Each named move below is a turn or a mirror, shown by a few rows before and after it. Which moves, in which order, take the first row of each later pair to the second? The first pair is answered.
move j751:
[-10.3   0.5  -8.7   2.1  14.6  -0.4   9.8 -14.1  -6.1   3.1  -1.4  19.1
  -2.5 -14.8   0.0   3.1  15.1  10.5   6.8  22.6 -18.7 -14.5  -5.9   3.1
   0.8  33.8 -11.5   0.3   4.1 -20.1   6.6  10.9]  ->  [-14.1  -2.3  -3.9   0.5  14.3   3.1  11.2 -17.0  -4.2   1.5   2.7  15.9
   0.4 -19.0  -0.8  -2.2  16.2   9.1   3.7  19.4 -17.6 -14.9  -5.7   0.5
   5.0  34.7  -9.6  -0.6   5.8 -17.2   3.4  12.8]
[ 13.4 -14.7  -2.6  -9.9 -11.0   3.0  -5.7  -7.5  -9.3  13.5   3.9  31.0
   8.7 -14.6  -2.2  -2.7   1.9  -7.1 -23.5  22.8  -4.8   0.7   8.0  15.3
  -8.3  -4.4  10.8   5.5   0.6  -3.3   2.1   5.4]  ->  [ -0.9 -19.2   9.4 -11.0  -1.3   6.0   0.7 -13.1  -4.1  10.7  10.0  16.9
   8.2 -23.1  -9.1 -14.1  13.4 -17.4 -26.2  21.2  -2.0   8.0  10.4   7.6
  -1.7   3.0   7.1   9.1   5.8   4.0  -8.9  13.0]
[ -3.2   2.2  -8.6   2.4   9.7  -3.7   6.8  -2.5 -16.4   6.6   0.0   8.4
  -1.8   6.5  14.1  15.2   7.3   4.4  17.6 -12.4  -6.1 -18.3  -8.0  -3.4
  -8.0  -9.5  -0.9   5.2   4.1 -10.4   3.9   1.3]  ->  [-14.4   2.1   3.1  -1.0  11.9  -4.6  14.5  -7.1  -6.7   2.1   4.2  -7.2
  -3.1  -3.1  11.5   6.8  18.0   2.0  14.8 -16.2   0.5 -13.3  -6.1 -12.3
   6.8   1.1  -1.1   4.2   9.6  -2.0  -9.7   5.4]
[ -8.5 -36.4  15.4  -1.1 -10.0  -1.3 -21.9 -17.9   1.2  13.1   7.4  17.5
   7.1  -2.3 -23.9   3.1  27.9 -24.6 -39.6  28.9  -6.7   3.8  21.7  33.6
  -8.4  -4.1  15.7  20.9 -10.3   7.0 -13.9  20.5]  ->  [ -6.7 -35.4   8.6   4.7 -10.5   1.2 -25.0 -15.8  -5.3  15.0   6.5  24.7
   9.2   0.8 -22.6   9.3  23.2 -22.2 -39.6  29.7  -6.2  -0.8  23.7  37.7
 -12.0 -10.6  20.0  18.9  -8.8   3.1  -6.9  14.0]
move j162:
[  1.7   4.0  -9.7  11.3  -7.4   9.5  10.4   2.5  -1.7  -2.2  -4.5  13.6
   8.8   7.0  -4.8   1.9 -23.6  11.2  -4.9  16.4   5.8  18.0  -5.8   3.0
  -5.2  -6.1  -2.1 -15.1   4.4  -3.6  18.2 -16.5]  ->  [ -0.6  -1.7  -3.9   9.7 -17.9  12.0   6.5  -1.3   4.9  -0.9  -2.6   7.6
  15.1   8.4  -7.3   5.4 -16.5  -1.7 -12.1  19.0  10.2  17.9   3.0   9.9
 -11.1 -15.7  -0.8 -10.9  -2.5  -5.3  12.0 -16.1]
[ -2.3   2.4  -5.5   4.4  13.6   9.2  16.7   1.1   4.5   2.3  -6.3  -8.2
  -1.0  -2.2  -2.5 -12.3   0.2  10.4   2.9  -6.6  -0.6   8.2  -8.8 -10.8
   4.4  16.0  -2.1  -5.3   8.2   0.7  -6.0   4.6]  ->  [  7.5  -3.0 -15.6   6.2  14.8   8.3   7.2   4.9  -3.6   7.2 -13.1   9.5
   2.5  -1.4  -3.4  -2.5  -4.9  17.4   1.7  -1.7  -9.2   4.4 -12.7  -3.2
  -2.6  15.1   4.4  -2.5   5.7  -0.5  -1.7   5.3]
[  0.8 -14.4 -11.3   8.7  23.7  -4.8  -4.1  -9.3  -0.6  22.3  -8.9  29.7
  -9.6   2.4   4.8 -14.6  -4.5   4.7 -17.6   0.2 -11.2  22.2 -21.9   9.1
   8.4  39.7   6.8  -4.9  10.2   7.6  -3.1   4.6]  ->  [  6.4 -22.4  -6.3   5.2  15.7  -1.7 -15.3 -10.6   2.7  22.2  -6.9  34.7
   1.2   8.3  -2.4  -7.8  -0.1  -0.1 -26.3   6.8  -9.5  23.4  -8.5  28.8
   5.1  30.1   8.7   0.7   4.2  -0.2  -2.1   6.2]
move j400:
[ -9.3  16.2 -10.8  -2.9  15.5  -0.7  -0.4  17.1   2.7   3.8   0.0 -17.8
 -26.5  -2.0  17.0  -1.6 -12.6   8.1  10.5 -24.1  14.8 -11.7  -6.2 -20.5
  -9.0   7.3  -3.6  -2.3   6.7   8.8  11.0  -8.3]  ->  [ -9.0  10.3 -20.9   2.0  15.9   3.2  -2.2  24.8  -3.2  10.1  -3.2   3.1
 -22.3   2.2  10.9  -2.6 -27.0  10.3  -2.0  -7.9  17.4  -3.0  -7.0  -5.8
 -14.4   6.8  -0.6  -3.8   7.0  10.1  15.1 -15.8]
[ 13.6   4.8 -11.4   3.7  14.5 -10.7   8.8   8.0 -11.0  -2.5 -11.8  15.3
 -11.2   4.7  15.8   2.5 -11.4  18.0  12.7  -4.1  -8.4 -15.1  -8.2  -1.6
   2.6   4.5   1.3  -1.7   6.6  -4.2  12.2   0.6]  ->  [ 14.7   6.0  -8.4  -2.0  13.2 -16.2  11.0   6.4  -9.4  -3.3 -10.9   4.9
 -11.7   1.3  20.1   1.1  -1.3  18.0  14.4  -9.9  -4.6 -14.1  -9.4  -4.4
   3.6   1.8   0.4   0.5   6.6  -2.9   9.1   1.3]
[-15.0  -7.3 -22.6 -10.5  20.2  20.1   9.1  15.6  11.2  11.5 -13.2   7.5
  -2.9   9.4 -13.6 -15.2 -19.7  -1.3 -10.1   8.1  -5.7  27.4   3.4  -0.3
   5.6  18.1   3.4   0.5  -0.2   4.1   2.7  -3.8]  ->  [-19.6   3.1  -2.0 -17.7  15.0  11.1  19.5   5.7  17.7   7.1  -0.5 -25.4
  -6.7   2.0   0.8 -16.8   0.1  -6.2   7.1 -13.0   0.3  13.7   2.7 -17.7
  16.3  15.4  -2.1  -1.0   4.0   5.6  -5.0   2.7]
[-23.2  -4.1  13.8  10.7  -6.3   0.9  17.3  14.1  18.7  -0.4 -11.4  -8.3
  -9.5   9.0   1.2  -1.5 -25.0  -0.9   0.3   0.6 -11.4   4.3   2.9  -6.7
 -20.0  24.2  -4.4  -2.1   1.0  20.4  -5.9 -18.4]  ->  [-23.6  -4.6  10.6  11.6  -6.9  -0.1  20.3  15.6  14.9  -0.5 -12.8  -4.8
  -7.2  12.0  -1.2   1.2 -25.9  -3.6   2.2  -1.0 -11.3   3.6   2.9  -3.9
 -20.6  21.0  -3.6   0.0   2.8  20.3  -3.6 -21.0]
move j958:
[  4.1  -4.9   7.5   1.2  -0.4 -11.6   1.3 -16.1  -7.5   5.4  -0.1  -2.4
  -3.1  -5.5  12.6  15.7   8.5  -5.8   7.3  -5.0 -11.7 -12.3   2.7  -3.6
   3.8   0.4   7.8  10.3  -3.4   7.1   0.3   9.6]  ->  [  1.7 -10.7  -5.9   5.1   8.0   9.5   4.4  -7.1  -6.2  14.0  -9.9  20.0
  -2.9  -0.9  -5.7   0.1  -9.7  -2.7  -5.4   7.4  -5.2  12.5  -2.2  -1.0
  10.1  12.3   6.2   0.9   0.7  12.8  -7.8   3.5]
[ -1.8   6.0  -6.9  -0.2   2.3  -4.5   4.1  -1.2   4.2  11.2  -9.2  14.1
  -1.6  -1.3  -6.2  -2.5  -2.2  10.4  -5.3   7.9  -5.3  14.6  -9.4 -13.5
   5.4  20.6   8.4  -4.5   9.0   4.7  -9.8  15.4]  ->  [  1.7  11.4   0.8  -6.5  -4.0 -13.5   7.5  -4.5   6.1  -3.0  -3.4  -6.7
  -3.7  -2.6   7.1   1.9   9.8   7.1   9.6   0.0  -2.8  -3.6 -11.0 -24.6
   5.3  11.2   5.6  -4.1   8.3   6.0  -8.9  18.8]
[  1.5 -11.0 -12.2   0.4   5.2 -11.2  -7.4  -9.3 -10.8   6.5   0.0  24.5
  -1.5   0.3   2.1  13.4   1.1  -2.3 -17.3   9.8  -8.8  -6.4  -2.2  26.0
  -7.3 -15.3   7.6   2.4  -3.3 -11.3  -5.6   2.1]  ->  [-14.4  12.4 -10.6  -6.5   7.9  12.9  10.1   4.7   6.3  -4.3  -0.3  -1.4
  -8.0   2.9   1.7 -15.4 -14.6  -2.6  -6.6  -1.4  12.5  23.2  -8.8  -3.2
   2.7  -7.3 -12.9 -18.9  -3.8  -7.1 -10.8  -7.4]
Pairs:
Between the rows of a pair lie 2 to 3 moves.
[  9.7   8.4  -3.5   9.9   8.1  -9.8   3.1   0.4 -10.7   6.5   0.2  22.2
   5.3  10.1   8.0  21.7  -1.0  15.7  -3.3  -2.8 -18.4 -21.0   6.8  11.4
 -17.1   3.3   1.2  16.5   3.8   1.8   3.5  11.4]  ->  [  5.9  30.2 -11.8   4.3   8.0   5.6  16.5  13.7   0.5  -7.2  -1.3   7.9
   4.9  15.1  12.7  10.0 -16.6  18.8   5.0 -14.8  -2.0  -3.5  -3.4 -10.9
 -10.7   7.9 -12.8  -1.5   1.8   2.4   5.5   2.3]  j958 then j400 then j751
[  4.5 -26.6   0.3  28.6   0.1  -8.1  19.1   5.3  12.8  -7.6  -0.5  -3.5
   1.4  -2.7  -6.3   8.7  25.8  -5.5  -4.4 -13.8  -2.4  11.3 -18.0   4.8
  28.3  41.6  17.8   5.3  -1.7  10.7   4.8  13.6]  ->  [  7.9 -20.3   3.2  27.9 -18.8 -20.4  10.4  -1.2  13.3 -11.0   2.3 -14.4
  10.1   5.1  -3.7  23.6  36.5 -13.2   3.1 -15.1  -4.7  -7.5  -9.0  13.8
  14.0  17.2  13.1   8.4  -9.0  -3.0  12.1   9.9]  j751 then j162 then j400
[ -7.6 -14.4 -14.5  12.3 -10.9   8.7 -10.4  -3.9  -7.4   3.8 -11.7   5.6
  24.8   4.8 -21.8  -2.0  -1.3 -25.9  -6.0  17.9  -5.5  31.0   1.3  15.1
  -1.4  16.7   4.7   2.0  -7.6   4.4 -14.7  14.2]  ->  [  2.8  -7.7 -11.8  13.4  -2.9 -24.7  -3.4 -11.1 -15.7   1.7 -15.6  -4.0
  10.5  -0.6  11.1  15.5  12.4  -9.2  22.9  -7.3 -20.4 -13.5  -1.4   2.1
  -1.1  12.7  11.2  11.2  -6.2   0.7   0.5  21.6]  j958 then j162 then j958
[  7.9  -0.9 -10.4   6.4   5.6  -8.6   4.1   7.8  -4.3 -16.7 -11.8   4.1
   6.5  11.5  -7.5   0.3 -25.1  17.8   0.0  -1.9  -2.0  32.3 -25.9   3.9
   2.6 -26.5 -14.2 -14.1  11.5 -13.5   0.8 -16.8]  ->  [  1.4  -7.9  -0.3   5.2 -11.5  -7.0  -6.4  -1.1   7.9 -16.4   2.7  -9.4
  16.3  10.8 -15.1   6.9 -12.6  -1.5  -6.0   5.3   6.4  37.2 -11.3  17.7
  -0.6 -38.7 -10.3  -7.7  10.4 -20.5  -1.9 -17.6]  j162 then j162
[-20.3 -14.7  13.9   5.0  16.9  -8.6  21.1   3.2  -8.6  28.8  -4.1 -12.3
 -10.0 -19.8  -2.8  -9.1  15.6   6.5  -0.5 -15.6  -8.9 -15.0 -13.1 -15.8
  16.5   5.0  20.3  12.1  15.1   8.3  -2.5   8.0]  ->  [-12.6   5.9   0.3   1.8  10.6 -14.4  19.5  12.2 -13.4  20.5  -8.8 -19.4
 -10.8  -4.7   7.7   0.0   4.9  19.7  13.4 -22.5  -7.1 -27.7 -14.7 -19.5
   5.6 -16.5  11.9   2.1  10.4  -3.8  16.3  -1.3]  j751 then j958 then j958
[-11.5   7.9   7.7  -1.7 -19.2  24.5  -6.8  10.3  18.6  -5.9   8.8 -13.0
   8.3   5.1 -25.9 -11.2  -8.2 -17.4 -11.7  10.0  24.8  33.0  15.1   7.9
  -6.8 -10.2 -20.3  -6.2  -6.8  -3.3   0.7  -3.0]  ->  [ -5.7  -2.6  21.9  -2.8 -24.6  -2.9  -9.8 -16.0  13.4 -10.2  18.0 -31.5
  10.5  -5.6  -6.4   1.0  26.2 -25.5  -2.1  -5.7   9.6  -0.3  25.7   7.8
  -3.2 -15.7  -8.3  11.4  -4.1  -2.8  -8.1  10.0]  j958 then j958 then j400
[ -3.7 -30.1   7.1   4.2 -17.1  -1.9 -22.3 -14.4  12.1  12.9   3.0 -14.1
   7.2   1.0 -14.5  13.0  28.4  -0.3   7.5 -13.2 -15.2 -15.4  21.3  19.6
 -11.4  -8.4   8.0  12.7   5.0  -4.5   7.1  12.6]  ->  [ 10.0  -9.8 -20.8   9.3   0.1  -7.3 -11.4   5.1   4.1  17.4 -15.8  -0.8
  -5.8   4.5   2.5  14.3   9.4  25.7  34.3 -32.2 -24.0 -27.6  -3.3   8.0
 -16.5  -2.5   1.9   3.1   5.4 -14.9  25.5   3.7]  j162 then j162 then j751
[ 33.1  19.7  -2.8  -8.1  -3.4 -27.3  -1.5  -9.3 -26.1  -6.6 -10.7   6.8
 -16.4   1.7  23.1  32.9  11.7  13.4  34.8 -24.1 -13.1 -44.1   3.9  10.5
 -23.6  -7.8  -5.3   3.8  -7.2 -10.1  19.5   8.3]  ->  [ 29.9   5.1  -6.4  -3.4  -9.3 -16.0 -17.4  -9.7 -25.9  -1.4 -10.6  26.6
  -0.1   9.2   2.4  34.8  10.9   4.6  13.6   1.0 -12.1 -39.2  13.2  30.5
 -36.4 -17.4  -2.6   5.8 -11.5 -17.4  21.8   4.3]  j162 then j400
[ -9.1 -12.2  13.4   6.0  -6.9  17.7   2.1  -4.0  18.2   1.6  -0.4   2.0
  -2.9 -16.6 -32.4  -4.3 -21.5  -8.4 -10.6   9.5  -2.2  24.2   6.5   4.0
   3.0 -20.0   0.8   0.8  11.3 -14.4 -19.3   9.1]  ->  [  7.0 -19.2  13.4  11.2  -3.0 -12.2  -2.0 -15.6   4.1   6.7  -7.7   9.5
  -9.0 -18.3  -7.5  14.6  -6.2   7.6   2.0  -0.2 -22.3 -14.6  -3.2   6.6
  -2.9 -17.1  11.5  14.9  10.5 -20.8 -11.7  20.0]  j958 then j162 then j958
[  1.0   3.4 -12.3   0.0   4.5   9.3   1.6  15.6  -2.5  -1.4  -9.3  12.0
   5.3   6.7  -2.4  -7.6 -19.9   3.9  -8.2  -2.5   4.7  10.9  -5.7  -0.3
  -4.7   1.7  -1.5  -7.1   2.3  -3.7  -1.6 -12.9]  ->  [  1.5   3.2  17.0  -4.8  -6.7  -7.8  -3.2  -1.4   8.8 -11.8   5.5 -19.9
   4.8  -6.0   8.3   5.3  10.4 -11.1  -0.6 -11.7   4.9  -8.5  12.1  -7.1
   1.4 -10.8   1.2   5.8  -0.4  -2.3  -9.8  -1.0]  j162 then j751 then j958
[-10.9  10.5  21.2   2.6 -19.0   7.1   1.0 -11.7   3.4  -7.1  10.4 -23.7
  18.2  13.8 -20.7   2.7   9.3 -29.9  -1.3  -3.5  16.6  -0.5  11.6  -4.5
   5.8 -20.0 -22.1   4.8  -2.5  10.3 -10.9  -5.8]  ->  [  9.8   3.6  -3.6   9.9   9.1 -24.6   1.7 -10.0 -21.9   7.9  -7.0  11.9
  -0.6   8.2   7.6  16.5  -0.6   9.9  21.9 -19.3 -15.4 -43.5  -8.7 -16.2
   5.0  -3.0  -8.7  10.4   5.0   3.9   9.1  -3.7]  j162 then j162 then j958
